Each row has a name. After each piece below comes the name of the row it's from, unless a question asks for something else. Each question is about the rows just above it.

[.48 .10 -.17 .23 .53 .76 -.44 -.20 .88] : gab
[-.27 .07 -.55 -.04 .15 -.01 .02 -.04 -.35] : vebi
[.36 .48 -.12 -.01 .22 .20 .50 .56 .38] : Galu
[.32 .69 -.28 .02 .35 .19 .63 .66 .20] : bebuf
[.41 .45 .08 .11 .23 .23 .39 .47 .43] : pamin
[.36 .48 -.12 -.01 .12 .20 .50 .56 .38] : Gagi
[.48 .10 -.27 .23 .53 .76 -.44 -.20 .88] : bik
Move every entry of [-.12 -.01 .22 .20] by +1 step of .01.
[-.11 .00 .23 .21]
which: [.08 .11 .23 .23 .39 .47 .43]
pamin
[-.44] with +1 step of .01 on every entry:
[-.43]
Shift each entry of [.69 -.28 .02 .35] by -1 times .01:
[.68 -.29 .01 .34]

[-.59 -.54 -.28 .19 .15 .24 -.26 .45 .55 .21 .49 -.27 -.46 -.46 .31 -.43 .25 -.36 .37 -.69 -.30 -.44 -.64 -.24 -.14 .38 .58 .36 .16 .46 .51 -.60 .32 -.12 -.07 .29] = Livev
[-.32 -.46 -.19 -.04 .20 .23 -.49 -.01 .20 -.38 .17 -.11 -.17 -.74 -.22 -.15 -.37 -.50 -.22 -.77 -.50 -.15 -.57 -.63 -.44 -.17 .15 .30 -.43 .13 -.12 -.28 .00 .04 -.50 -.26] = vosu
[-.48 -.01 -.44 .22 -.24 -.27 .32 .41 .23 .79 .24 -.48 -.25 .02 .39 -.27 .85 .15 .75 -.03 .26 -.32 -.25 .54 .32 .63 .36 -.14 .81 .28 .82 -.41 .34 -.19 .44 .69] = donuf
[.15 .24 -.26 .45 .55 .21 .49 -.27 -.46 -.46] is in which row?
Livev
which: [-.49 -.01]
vosu
The row with [.36 -.14] is
donuf

[-.64 -.17 -.72 .58 .48 -.26 -.27] : puger
[-.70 -.32 -.51 .78 .15 -.61 -.64] : pag
[-.38 -.46 -.29 -.14 -.28 -.47 .74] : tusek
[-.10 -.90 -.18 .89 .31 -.77 -.65] : dav
[-.69 .60 .43 .84 .23 -.53 .89] : sen
[-.14 -.38 -.46 -.29 .40 .86 .01] : Demib
[.56 -.55 .32 -.17 -.42 .72 .12] : Pafa
[-.13 .14 -.40 -.80 -.13 .26 -.27] : lom
[.07 .90 -.80 -.52 .13 .91 -.87] : maku
[-.08 -.69 .18 .51 .74 -.28 -.47] : Bukub
[-.73 -.88 .83 -.69 -.42 -.73 .34] : vedim
which: [-.14 -.28 -.47 .74]
tusek
Which row holds [-.14 -.38 -.46 -.29]?
Demib
Where do [-.29 .40] appear?
Demib
Move every entry of [.89 .31 -.77] by +1 step of .01.
[.90 .32 -.76]
Shift each entry of [-.08] by -1 times .01:
[-.09]
Shift each entry of [.32 -.17 -.42 .72] by +1 times .01:
[.33 -.16 -.41 .73]

[.26 .29 .56 -.29 -.11 .79] -> kota
[.26 .29 .56 .12 .26 .63] -> vuvik
[.24 .44 -.73 .12 .26 .63] -> Supa
Move every entry of [.26] by -1 step of .01.
[.25]
Move every entry of [-.73] by +1 step of .01.
[-.72]
Which row holds [.56 -.29 -.11 .79]?
kota
[.26] with +1 step of .01 on every entry:
[.27]
Where do [.26 .29 .56 .12 .26 .63] appear?
vuvik
Where do [.29 .56 -.29] appear?
kota

[.34 -.17 .10 -.33 -.34] : zeg
[.06 .07 -.18 -.03 -.30] : Gufi
[.34 -.17 .10 -.33 .30] : Bog
[.07 .06 -.18 -.30 -.03] : Roban
which: [.07 .06 -.18]
Roban
Where do [-.03 -.30] appear?
Gufi
Move every entry of [.34 -.17 .10 -.33] by +1 step of .01.
[.35 -.16 .11 -.32]

